In the data rows, zero lies at 4.5, halfway between 4 and 5.
Some points, each followed by its number:
[3 2 1 5 8 3 5 3 6 6 7 4 7 3 6] 0
[5 2 1 4 6 6 5 4 5 6 7 5 2 5 8] 1
[3 4 7 2 4 5 4 3 7 2 3 4 8 3 3] 2
[6 8 7 3 3 0 1 5 3 5 5 5 6 3 2] 3
[7 2 8 2 2 4 7 5 3 1 4 6 5 7 2] 4
[4 3 4 6 6 6 4 4 4 6 4 5 3 3 4] 5
[4 6 3 4 6 8 3 5 3 6 8 3 4 4 7] 6
[3 4 7 5 4 0 5 6 4 6 4 1 7 5 5] 7
[5 8 6 3 4 1 6 6 4 5 2 6 7 7 1] 8
[4 4 4 4 5 5 4 6 4 4 0 6 5 3 3] 9
[5 6 6 6 6 1 5 6 5 6 3 5 6 3 4] 10
[5 3 3 4 7 5 4 5 4 2 8 5 3 7 5] 11
[2 2 0 4 7 6 6 6 6 6 5 3 2 6 7] 12
[5 7 7 9 3 4 4 3 3 5 2 3 3 5 3] 13
[9 7 6 2 3 2 4 4 1 5 3 5 4 5 4] 14
[4 3 3 6 5 9 4 5 3 3 6 4 2 5 9] 15
New points follow, each followed by the numbers of its three nearest points above, looking only along the 6 directions in which the numbered points spread most, nearest first.
[1 4 4 5 7 2 5 3 3 3 5 4 7 5 6] -> 0 7 10
[6 1 9 5 4 4 6 5 4 0 5 4 5 3 4] -> 4 2 11
[2 6 5 2 3 6 6 3 6 3 4 5 5 4 4] -> 2 9 5
[4 8 4 2 6 5 3 4 4 9 5 7 5 4 5] -> 5 10 6
[5 5 4 4 6 5 4 7 5 3 4 6 6 4 5] -> 5 9 11
[0 6 4 3 4 3 5 3 8 4 3 6 5 3 3] -> 9 2 10
[4 6 6 4 7 4 5 2 2 6 4 5 5 6 2] -> 10 9 5
[6 6 4 4 5 5 5 7 6 4 5 5 6 5 4] -> 5 9 10
[7 7 5 3 3 3 5 6 4 6 3 4 3 6 6] -> 14 10 8
[2 3 2 4 4 6 3 2 5 4 5 7 4 4 3] -> 5 9 11
[5 7 6 4 6 3 0 5 4 7 1 6 3 5 3] -> 10 9 14
[4 3 2 2 4 7 5 5 6 3 7 7 4 4 6] -> 11 1 5
[7 2 8 4 4 1 3 9 1 3 2 5 8 6 2] -> 8 4 14
[7 4 5 5 5 2 7 6 6 2 4 3 5 5 1] -> 8 10 7
[6 6 7 6 4 5 2 6 3 4 4 4 4 5 5] -> 13 5 14
[4 3 4 3 5 6 6 3 4 5 6 4 7 5 5] -> 11 5 0
